In the rows, zero is written as 128.
A single turn carries every row of the set below to another of its rows. Some are shown first; where does it send the rows asked next?
luzi: [158 134 133 165  98 112 153 120  68 124 142 146 118 123 107 128 135 145
 138 110 143 112 188 127 129 109 105 134]
piz: [124 136 116 128 102 123 109 117 102 126 138 117 143  99  99 158 112 145
  94 121 132  91 144 141 144  91  98  96]
dolo: [160 162 155  92  99 114 150 115 104 142 131 130 150 131  94 126 144 149
 161 124 107 124 189 114 105 110 131 131]
Detad: [155 132 142  73 110 121 160 117 102 138 135 129 147  95  95 145 135 145
 146 103 131 112 135 125 136 135 122 112]
modan: [182 126 135  98 119 137 151 126  99 135 132 152 133 122 103 147 137 107
 162 122 123 118 195 127 135  98  93 114]
lat: [135 185 156 104  83 114 153 114 104 147 125 119 132 130 102 136 123 155
 127 112 116 146 161 120 117 108 125  98]
nen: [160 122 118 146  91 117 133 122  99 126 137 150 159 133 132 158 111 112
 128 130 111 106 138 132 122  70 110 112]
tira: [128  89 133 118 105 129 149 115 104 142 136 124 137  95  83 146 152 142
 142 118 119 113 158 139 124 122 160 101]
gage: [145 176 153  89  98 123 127 149  89 148 122 133 150 122  83 138 116 130
 147 108 137 136 174 136 136 111 129  98]
Bogal: [172 106 139 140  91 130 125  98 126 167 124 124 155 121 106 152 112 117
  99 123 129 100 170 153 144  82 131 103]
katak: [137 126 118 125  95 119 137 128  98 146 158 153 153 110  87 138  75 134
 135 120  96 124 186 138 137 106 121 125]
nug: [118 154 159 134  89 124 163 130  94 138 127 135 168 115 103 144 119 135
 123 155 123 116 162 155 123 137 130  83]
pifut: [136 154 152 134 105 124 125  95  85 132 116 146 146 111  82 125 145 156
 166 121 142 118 149 134 149 115  80 109]
memel: [140 134 133 106  87 137 120  86 120 109 114 103 147 101 106 152 137 138
 135  93 141 100 154 139 118 103  90 116]
Rebib: [157 119 131 148 107 137 160  99 107 120  68 148 160 120 116 138 135 149
 149 146 118 116 165 132 130 120 109 107]
kazir: [148 146 134 120  96 144 111  96 106 131 124 132 149  87  98 143 126 129
 136  94 130  86 152 112 126 110  79 126]
dibe: [132 107 144 146  94 130 125 121 101 168 128 142 137 113 100 137 128 133
 124 111 147  92 211 135 149 112 139 121]
gole: [158 126 143 105  96 100 164 117 117 126 130 114 112 128 102 154 121 111
  99 148 137 124 166 136 122 104 134 127]
zabe: [184 138 132 135 108 128 145 117 103 142  70 138 128 123  95 140 116 128
 113 123 124 118 164 129 129  58 122 115]
godir: [130 139 159 115 104 121 130  85 105 130 109 123 146 110  79 135 164 155
 155 124 137 124 138 140 139 120 101  95]
lif: [165 134 116 131 103  97 144 131 106 152 112 156 133 123  97 143 117 138
 102 156 100 117 184 128 124  72 135 126]
nilez: [155 169 149  89 103 125 140 114 102 144 125 132 136 119  96 136 131 151
 171 131 126 114 200 132 121 103 144 124]
rup: [148 160 143 114 103 100 146  95  94 120 136 135 139 109 121 132 121 164
 139  87 142 118 185 131 154 123 104 120]
Ruz: [157 113 141 147 116 137 145 104 107 132  67 153 169 111 104 132 132 141
 144 142 121 109 174 127 142 125 117 106]
Kofir: [133 105 119 132  78 129 172 129  93 133 137 141 129 134 121 151 151 135
 141 127 120 115 146 128  97  99 116 119]
lep: [135 119 142 117 114 126 142  87 121 135 129 104 137 137 115 129 112 163
 147 126 105 106 175 105 137  97 140 121]
tar: [151 118 124 131 109 119 130 117 111 131  84 145 166 119  96 136 112 133
 127 107  83 129 164 127 123  60 132 100]
Mef: [124 125 146 140  80 120 153 116  99 141 106 158 155 118  90 145 130 117
 104 139 129 105 133 161 120  76  84 112]
tosi: [138 159 163 144  88 124 166 133  85 140 124 134 165 126 100 137 113 135
 117 150 138 116 173 158 127 138 114  95]
vunog: [154 128 123 123  94 122 128 122 100 133 142 118 150 112  88 151 131 132
  85 112 130 107 147 143 127  98  68  99]
fini: [108 121 152 148  85 119 127 108 107 146 104 146 165 114  88 139 112 132
 104 133 133  93 153 164 139  79 107 112]
kes: [163 113 114 117 101 103 141 138 110 145 109 140 153 135  85 144 115 143
 111 147 102 126 183 151 121  73 142 122]

nug goes to Ruz
dibe goes to luzi
And these:
pifut goes to Mef
modan goes to gole
dolo goes to kes
piz goes to kazir
zabe goes to lat
nen goes to Detad

A single turn carries every row of the set below to another of its rows. Some are shown first; where does it send the rows asked next?
Y: [134 132 127 135 170 149  67 107 113 124 162 116 109 124 128 109  93 138
 147 153 102]
B: [131 133 112 116 161  83 114 122 116 143 148  67 123 135 124 113 126 133
 147 141 115]
A: [130 125 106  93 168 114 140 126 137 168 138 142 131 156 107 144  96 124
 136 129 113]
J: [144 102 141 142 179 117 120 145 129 167 154 119 124 148 115 137 107 115
 100 145  89]
V: [125 134 164 133 166 106 107 128  67 149 160 111  95 115 123 117  96 109
 134 131  90]
R: [132 112 114 123 185 166 107 126  80 132 136 127 106 118 132 125  89 139
 124 140 121]
L: [133  97 145 127 171 145 140 140 131 158 126 117 105 161 101 123 106 116
 135 147  91]
X: [134 167 118 103 159 118  95 106 109 145 165 118 151 147 124 123  98 136
 145 148 131]
K: [152 120 140 112 175 165 128 100 112 136 139 126 125 145 128 121  97 144
 151 131 114]
E: [137 116 124 144 164 138  91 114 128 125 137 135 105 108 133  94 113 136
 130 125 125]
D: [109 130  99 108 163  74 110 131 119 136 157 112 128 139  98 127 117 120
 154 146 116]
F: [122 153 126 126 153 105 110 153 107 135 146 130  98 124 137 128 101  81
 137 116  91]
Q: [107 119 126 122 152 125 130 142  89 147 155 112  85 124 133 126 118 116
 151 102  89]
Z: [114 107 133 115 159 116 146 164 115 160 134 124 132 143 133 157  88 129
 133 149 103]
M: [122 152 109 118 174 106 125 126  99 146 164 107 128 109 131 134 107 117
 166 169 133]

Y goes to L
Q goes to F
B goes to E
And these:
X goes to K
R goes to Z

A single turn carries every row of the set below to another of its rows. Some are shown first; where does it send the rows asked next?
tev: [144 113 116 133 144 144 122 110 142 112 139 171  81 159 137 105 142 135
 115 163 138 138 153  77 106 123 122 123  86 140 139  89]
nede: [173 110 114 108 117 130 137 123 106 136 114 140 133 140 121 100 145 142
 115 152 180 153 147  97 137 122 131 122 156 130 121 150]
zot: [147 110  92 132 137  96 104 126 123 113 110 157 132 148 100  72 124  95
 152 159 140 117 139  86 143 136 146  83 109 111 101 127]
ruv: [155  98 117 156 140 112  97 117 137 104 147 160 112 152 137 127 110  91
 139 178 146 138 125  71 126 143 151 135 101 143  98 121]
nari: [151  84 123 108 121 138 114 133 133 136 120  95 106 123 126 104  83 106
 127 141 140 130 147 103 108 103 138 125 121 161 141 138]
Resi: [157  99 120 128 118 147 122 117 138 122 128  93 116 124 125  95  83 106
 140 153 119 139 135 102 120 114 128 128 120 168 146 127]
beli: [151 103 108 119 136 111 122 120 117 116 104 148 113 143  86  64 118 115
 153 130 147 113 155  99 116 136 150  76 108 105 110 125]
dal: [148 103 109 116 135 101 111 130 115 127 103 153 115 148  91  68 114 104
 150 140 157 109 156  99 123 130 157  80 113 106 107 132]
Fumon: [171  98 163 134 140 136 129 110 119 122 146 156  85 142 108 100  92 123
 137 133 157 125 152 107  83 155 158 123 115 133 108 116]
Mige: [163 103 123 158 142 126 121  97 140  89 159 150 112 145 124 121 117 105
 147 156 123 145 120  82 110 154 137 125 102 140 102 112]
Guzuf: [156 114 132 106 146 143 105 137 116 144 148 197  90 162 137 102 123 128
 107 151 156 131 149  90 116 113 128 128  86 143 118 116]
fiba: [149 121 114 136 144 147 113 116 131 118 142 180  92 164 142  97 134 127
 112 177 142 135 154  79 124 124 123 129  88 147 134  90]
lof: [149  85 117 110 119 133 100 140 132 141 120 103 112 126 129 110  84  95
 126 151 142 130 134 103 123 104 137 128 120 164 135 142]
depa: [145 103 102 117 136  97 103 132 114 125 103 159 122 146  99  73 119  96
 149 154 153 106 148  90 138 131 154  82 114 109 100 131]
Razaf: [161  88 155 129 139 123 111 128 112 135 132 164  90 146 123 107  91 106
 128 150 179 110 154  93  97 144 169 134 117 138 105 123]
lefa: [147 103 123 114 147 146 126 115 137 118 143 175  79 157 130 109 138 142
 109 140 143 139 154  86  93 121 123 115  87 139 130 101]
vari: [150 114  93 134 138 106 117 115 126 105 113 146 129 144  95  70 124 101
 158 149 129 123 137  90 137 140 141  78 109 111 110 120]
Mapab: [173 101 143 148 143 141 134  95 132  98 158 151  99 143 108 109 103 120
 146 135 131 141 134  96  88 157 139 119 104 137 110 112]
Rere: [168 114 101 123 122 131 141 107 122 117 115 132 138 140 127 104 154 144
 120 162 168 163 142  85 139 128 123 119 154 131 126 136]
kasa: [153  92 122 121 123 141 123 121 135 126 117  90 108 122 121  99  83 112
 134 143 128 136 143 103 111 112 135 124 121 164 147 126]
kugi: [160 103 115 128 122 142 110 127 134 125 132 101 124 129 127 100  87  96
 138 158 119 140 131  99 131 113 121 129 113 170 138 132]
bik: [173 109 111 106 121 136 143 119 113 128 119 136 131 138 118 103 145 147
 121 146 175 160 150  96 129 122 129 113 157 131 122 145]
fari: [154  97 115 116 122 136 106 135 132 136 129 106 123 126 130 109  83  92
 135 156 130 140 130  98 135 103 128 130 117 169 132 141]
fur: [171 113 110 115 121 127 132 125 109 133 119 140 138 138 131 101 145 136
 117 165 181 155 146  90 146 122 130 123 158 131 125 145]
mesi: [151 111 104 126 140 110 123 113 124 109 113 146 120 143  87  66 121 112
 154 135 130 122 147  94 121 142 141  74 109 108 110 121]
Fadin: [152 107 135 102 151 147 114 126 125 135 145 189  79 160 132 110 127 137
 105 135 152 134 151  93  99 110 129 120  86 139 123 114]
seki: [151  89 133 141 138 109  92 130 118 125 136 163 100 147 135 121 100  88
 130 174 176 117 142  80 118 140 164 140 111 142 103 123]
suru: [155 124 123 123 144 144 103 129 117 133 144 193  96 167 144  97 124 123
 109 177 151 130 151  85 128 117 123 133  90 148 127 103]
Tibi: [168 113 102 122 119 130 135 120 114 120 115 137 142 141 131 101 151 135
 120 170 172 161 142  83 149 126 123 122 157 131 128 141]
Zib: [170 109 106 114 124 136 148 111 118 121 118 131 134 136 117 106 149 151
 121 150 170 163 144  92 128 126 125 113 155 129 125 140]

beli goes to mesi
Mapab goes to Mige
Guzuf goes to Fadin
And these:
Resi goes to kugi

